In the data rows, 128 means zero.
Here is a table of points, one per row:
[145 128  95 117 134 111 105 131 132 132 120 106 101  89 143 113 132 145
 130  86  85 112  84 103 141 108 108 125  87 136  90 159]
[167 143 104 144 152 162 126 125 103 113 118 122 135 110 103 155 107 114
 148 115 153 165 124 154 145 106 144 129 137 146 146 144]
[130 150 156 136 120 176 122 123 106 166 144 165  98 144 184 123 162 100
 139 143 143 110 110 118 151 126 139 126  99 101 151 137]
[109 169 127 112 104 133 128 148 127 136 110 128 105 105 161  84 127 133
 127 111 131 132 142 134 158  89 103 125 144 107 154 111]
[107 124 147 158 135 122 113 130 127 119  87 146 137 183  79 127 136 129
 118 156 119 136 142 140 128 115 119 172 118 154 118 140]
[ 92 151 147 120 127 127 109 116 110 150 115 135 117 139 124 113 156 133
  92 131 127 163 128 151 186  90 140 116 156 155 111 117]
[ 97 143 148 170 111 130 133 114 105 109 141 148 113  95 139 132 125 124
 132 150 128 176  94 108 136 128 108 113 121 106  78 168]
[139 121 185 130 135 128 135  79 156 110 157 131 100  95 114 142 138 161
 109 105  98 113 129 121 126 106 104 134 110 133 148 164]
[127 118 108 144 144 103 157 148 151  92 173 122 150 100 160 117 125 173
  97 149 130 135 135 104 150 111 140 121  95 185 142 140]
[134 109 133 150  96 125 121 102 124 133 108  85 110 141 130  78 148 121
 184 147 133 137 157 146 133 152 157 155 105 158  90 124]
[126 112 146 110 106 133 138 166 131 165 120 158 109  93 121  81 124  96
 101 141 134 144 136 116 192  85 153 144 112 168  79 115]
[ 70 120 123 117 120 128 142 161 144 126 112 144 158 113 147 103 117 154
 161 126 120 121 158 106 141 133 106 113 144 173 161 114]
[ 91 134 138 118  95 124 103 148 124 124 161 101 123 112 122 148 138 149
 148 134 111 148 108 145 137 127 136 109 162 107 110 136]
[121 142 105 140 139 108 113 143 122 144 168 159 125  77  94 156 144 126
 114 141 150 136 165 147 175 123 122 111 104  73  96 100]
[126 150 118 139 102 110 132 153 105 176 124 143 134  97 172 125 155 126
 122 120 141 162 129 132 147  71  81 148 142 129 137 130]
[129 160 111 122 124  96 142 152 112 129 103 101 127 103 125 144 121  95
 156  73 173 171 137 104 192 150 140 175 114 123 133 161]
[ 96 108 156 139 111 147 188 113 130 117 144 179 144 119 144 142 108 129
 144 107 144 158 163 143 147  99 100 109 114 156 151 106]
[169 158 131 136 117 164 121 145 113 114 108 129 127 117  87 134 134 120
 131  92 141 160 112 137 147 135 144 133 126 133 147 117]
[150 139  87 139 118 155 138 143 109  98 168 105 113 115 142  95 150 131
 100  80 119 128 121 111 124 110 119 127 105 144 103 149]
[139 126  78 135  92 101  97 160 112 127 134 120 110 138 150 124 136 176
 124 103  96 143 117 128 164 122 134 104  97 133 146 186]
[100 102  91 132 141 114 165 122  81 101 136  98 110 124 105 138 154 126
 113 109 156 110 131 111 106 101 111 126  86 114 125 183]
[189 111 100 146  92 117 123 134 141 158 112 121 159 110 109  95 119 121
 152 157 154 108 120  94 157 125 132  95 135 112  78 129]
[162 124 128 180 108 153 136 133 126 154 131 129 151 107 118 133 113 155
  98 160 153 148 138  87 165 136 134 118 117  95  84 104]
[112 140  87 163 124 138 162 127 126 134 148 139 132 130 123 118 103 105
 136 130 135 123  93 162 110 127 156 136 165 122 118 173]
[133  94 131 154  96  99 169 171 115 130 143 109  91 118 116 111 109 129
 109 178 175 127 120 154 150 117 125 139 157 132 121 157]
[129  95 135 126 139 142 146 161 186 121 148 121 154 125 128 136 146 133
  95 145 101 146 160 114 153 101 114 121 104 141 167 193]
[107 159 141 150 118 147 114 159 174 108 154 145 125 104 133 133 143  99
 114 109 110 116 114 173 127 119 134 161 151 103 104 129]
[139 140 120 136 133 149 115 143 153 129  74 100 102 150 120 120 142 144
 137 117 184 145  84 128 101 190 128 137  88 154 149 107]
[125 115 136  81 124 116 121 121  84 107 112 161 112 129 152 164 136 117
 110 135  76 141 141 126 119 181 133 146 138  79 143  85]
[168 129 112 152 135 129  90 122 109 128 107 121 126 101 139 147 119 111
 149 101 151 170  93 146 121 101 164 128 135 152 141 115]
[115 135  95 111 122 136 104 147 148 137 121 118  91 160 141 149 103 131
 106 118 168 118 187 126 114 173 103 105 157 109  94 129]
[124 101 146 149 169 102 185 143 103 157 168 134 121 157 142 159 190 116
 146 135  95 127 126  96 166 146 129 120 134 148 139  90]
[124 126 121 128 130 145 122 128 161 127 112 110 136  78 114 130 169  79
 156 120 166 117 130  99 131 148 124 113 131 173 154 139]
[ 82 139 140 124 112 106 139  88 162 160 130 127 137 124 122 126 118  88
 141 154  99 157 160 117 143 133 161 110 120 160 129 139]
[140 137 123 142 123 101 132 104 145 137 127 117 127 180 127 126 116 106
 113 164 139 174 142 151 107 107 133 159  98 157 114 114]
[114 165 139 138 121  90 168 156 131  81  93 152 117 179 110 116 123 155
 145 112 136 123 120 136  97 104  92 132  97 110 138  79]
[133  85 112 115 119 116 152 171 141 167  96  96 122 121 141 114 163 154
 176 149 144 134 140 122 114  97  91 160 108 124 120  94]
[159  78 117 105 137 119 158 130  85  95 106 145 131 126 159 119 134 109
  82 195 118 147 132 147 173 132 120 116 155 114 147  83]
[175  76 126 109 114  96 167 158  73 112 113 156 162 112 156 159 125  95
 110 163 101 137 151 144 163 138 129 138 130 127 117 101]
[131  98 135 123 119 123 160 100 100 116  77 123 156  71 125 119 113 159
  45 140 124 135 126 133 107 141 159 135 102  96 146 161]
[147 135 171 112 132 107 156 149 158 104 107 136  87 121 117 158 109 113
 104 128 135 207 160  98 161 122 124  76 142 154 154 125]
[124 120 137 144 141 118 125  99 154 130 118 103 117 155 102 130 143 116
 131 144 134 118 135 175 137  99 152 169 100 147 111  79]
[ 95  70 160 127  92 136 122 188 155 167 109 100 110  99 139 113 147 117
 145 155 144 136 122 161 159 165 123 126 111 132  86 168]
[105 136 102 125 120 139 168 122  99 171 104 133 121 123 144 121 100 121
 132  86 128 153 118 135 145  89  93 102 111 122 127 110]
[107 123 130 120 167 110  84  94 147 155 117 151 135 132 164 136 100 128
 130  92 175 159 147 118 160 132 121 158 144  86  93 151]
[113 143 113 167 175 135 157 122 158 103  95 110  84 101 119 110 150 106
 113 120 136 155 121 123 169 163 139  97 153 167 161 105]
[145 162 103 117 136 117 108 140 135 129  90 125 149  94  91 182 132 131
 147 119 154 119  71 120 151 108 140 138 111 141 146 116]
[143 154 125 118 123 145  92 140 116 100 114 119 122  87 114 146  96 140
 163 120 143 166 132 137 167 130 161 130 105 122 155 130]
[112 105 101 157 122 131 121 161 130 139 112 109 115 108 148 106 143 148
 142 177 145 149 152 120 117  92  74 172  82 111 153  85]
[115  82 121 137  99 115 139 130 150 122 156  88 116 152 131 112 111 116
 125 100 152 158  76 106 196 126 106 174 154 116 122 137]
[ 91 138 129 111 135 133 169 146 113 168 116  96 112 112  96 139 127  96
  85 147 144 111 155 122 132 110 129 189 153 164  87 126]
[100 135 127 121 185 142 136 169  66 142 157 121 137 133 190 155  82 120
 150 164 147 119 131 131 140 161  94 143  93 167 109 132]
[147 119 163 123 130 115 141 152  77 137 150 124  92 155 152 137 104  90
 145 144 146  99 127 147 156 130  95 115 103 131 144 127]
[ 89 132 122 115 104 103 133  92 135 153 157 142 138 124  99 131 125 114
 138 136 110 150 158 109 134 151 137 142 132 186 136 126]
[171  91 126 137 157 113 148 132 134 171 125 169  75  35  98 116 162 124
 153 122 143 169 128 106 154 157 110 171 126 180 128 139]
[145 115 113 140 146  93 133  95 169 155 146 182 128 121 107 133 138 138
 120 139 148 134 151 123 142 149 103 114 156 136 117 128]
[103 122 119 129 121 145 132 165 133 140 163 126 113 122 108  95 106 127
  98 140 121 168  76 116 108 135 115 136 157 121 118 130]
[107 126 132 123 128 131 136 131 139 125  98  86 119 171  83 130 116 142
 141 156 105 119 162 141 149 131 146 168 123 149 112 115]
[ 69  76 116 159 116  86 118 157 131 108 146 121 144 127 130  99 128 103
 131 104 155 150  87 105 176 110 149 153 115  99 126 123]
[160 145 137 122 148 154  95 159 125 114 100 119 136 104  98 118 103  91
 134 120 131 168 112 117 118  90 139 125 145 131 151 134]
[ 77 141 102 117 104 136  75 135 111 136 119 150 120 134 119 111 118 128
  99 122 125 127 124  88 162 105 127 139 132 169 114 109]
[159 144 155  98 135 160 138 153  93 165 140 139 146 160 165  94 124 140
 179 130 118 107 114  93 114 153 183 165 149 120 144 138]
[110 117 128 150 159 124 136 110 117 125 140 146 165 150  91 125  95 101
 112  78 181 131 145 129 174 121 117 149 141  85 113 137]
[161 106  91 152 150 150 133 145 158 157 120 135 130 107 119 116 115 143
 120 145 115 148 158 126 167 129 150 133 140  85  78  96]
[132 141 124 123 164 153 165 174 110 105 159 123 148 130 114  89 154 145
  82 110 125 163 133 163 149  89 134 103 110 125 126 169]
[164  90 107 137 116 147 138 137 106 115 101 160 156 127 145 122 150  73
  80 170 112 109 114 148 174 167  93 142 115 123 160 106]
[129 116  74 135 146 172 169 193  96 129 105 133 106 112  85 168 131 106
 112 114 150 172 143 132 183 109 141 113 139 147 135 136]
[ 91 127 104 129 102 106 118 124 106 120 125 143  84 141 105 114 108  96
  86 161 163 127 151 119 166  98 105 142  99 161 124 123]
[119 157 122 120  98 148 156 161 110 179 126  84 167 114 138 131 121 113
 132  92 123 129 142 177 160  94  91 118 140 137 146 115]
[145 102 109 116 124 178 149 138 135 154 134 127  86 123 141 125 136 146
  96  87 113 129 120 135 122  95 152 129 115 120 127 169]
[164  73 127  75  89 134 140  97 125  90 104  99 145  70 150 132 169 154
  93 100 133 104 113 154 119 134 139 146 135 142  93 121]
[146  96 142 174 134 118 140  81 124 162 165 142 127 113  79 133 112 151
 111 142 157 117 159 132 147 138 115  94 171 133 143 113]
[ 95 108 153 115 116 128 118 158 160 155 131 114 104 128 127 115  88 113
 129 124 126 154 105 199 115 177 103 119 112 124 108 151]
[104 120 125 131 160  99  80 157 111 130 132 136 126 130 127 115 103 121
 116 119 186 116 177 167 111 146 119  90 146 123  95 119]
[118 101 135 156 142 109 149 114 150 115 147 126 138 111 142 131 131 138
 122  83 102 112 128 133 117 114 154 106  97 159 142 145]
[130 110 162 161 148 120 141 149 135 137 150 141 114 141 167 130 117 108
 130 152  89 102 143 108 185 139 130 135 130 144 183 109]
[101 140 133 122 103 116 185 114 142 144 137 154 124 105 143 112 133 133
 149 125 131 150 163 120 131 125  96 141 145 129 174 129]
[135 126 148 150 105 123 116 113 127 114 105 118 105 181 105 122 139 112
 134 142 116 156 154 115 109 119 115 156 118 146  99 122]
[151  93 122 180 113 153 104 168 128 163 110 131 173 118 111 140 141 135
 110 145 142 119 134 100 144 114 134 112 154 118  90 111]
[134 153 117 155 124 115 152 156  94 145  72 126  51  86 129 151 148 115
 102 111 181 147 143 129 137 163 125 151 125 151 120 150]
These points spread out most along one direction. Take the direction at right angles to it along which they spread out most. Go by this last direction. For each point below, how far along it does it lie, from 0 to 99? 50 is the average, and the first point above lies past it. One standard deviation of the points above along it is 16.
[130 156 129 116 176 146 154 124  85 162 131 131 104 147 143 120 127 101
 139 142 107 102  89  95 163 115 106 113 121 111 127 130] 60
[ 88 129 108  98  98 160 106 119 124 133 143 163  97 139 110 123 144 116
 119 130 133 154 147 145 181  94 149 121 126 149 118 112] 43
[ 94 114 120 170 121 104 156 108 127 129 105 139 121 103 150 111 126 125
 156  99  98 126 137 112 132 116  85 123 156 158 152 108] 56
[136 117 109  57 145 118 122 106 105 105 104 139 149 126 141 124 147  86
 132 163 108  97 114 122 116 154 120 134 152 101 144 108] 57
[135 135 136 131 165 123 109 149 108  85 105  84 135 139 104 165 147 132
 145 160 196 162 120 116 102 106 109 134 130 152 141 129] 34
[118  97 116 134 136 134 172 158 132 136 101 135 109 124 137 120 129 153
 149 173 156 156 154 116 117  84  86 161  90 109 134 101] 47
[136 107 143 111 134  94 128 147 113 136 125 104  82 118 134 131 133 146
  97 104 150  98 131 148 109  82 137 132 107 123 139 172] 55
[104 132 102 137 111 137 154 133 167 115 133 143 102 114 142 160 120 128
 123 147 136 112  74 130 144  97 137 130 162 116  93 138] 50
[121 101 134 143 132 138 136 147 146 123 134 114  96  85  97 166 120  68
 121 116 143 149 158  83 110 109 149 116 134 142 178 106] 57
[159 101 152 171 108 125 153 149 137 126  60 126  92 114 151  94 144 142
 178 134 130  99 155 144 144  93  83 162 120 126 110 123] 41
[158 129 148 128  97  78 120 130 178 165 151 126 148 109 115 123 136 110
 129 127 152  94 153  83 111 156 118 104 160 140 109 115] 40
[103 133  98 146  99 118 133 146 115 129 154 145 112 113  98 125 129 123
 129 147 124 129  83 112 117 117 122 132 155 112 114 149] 47
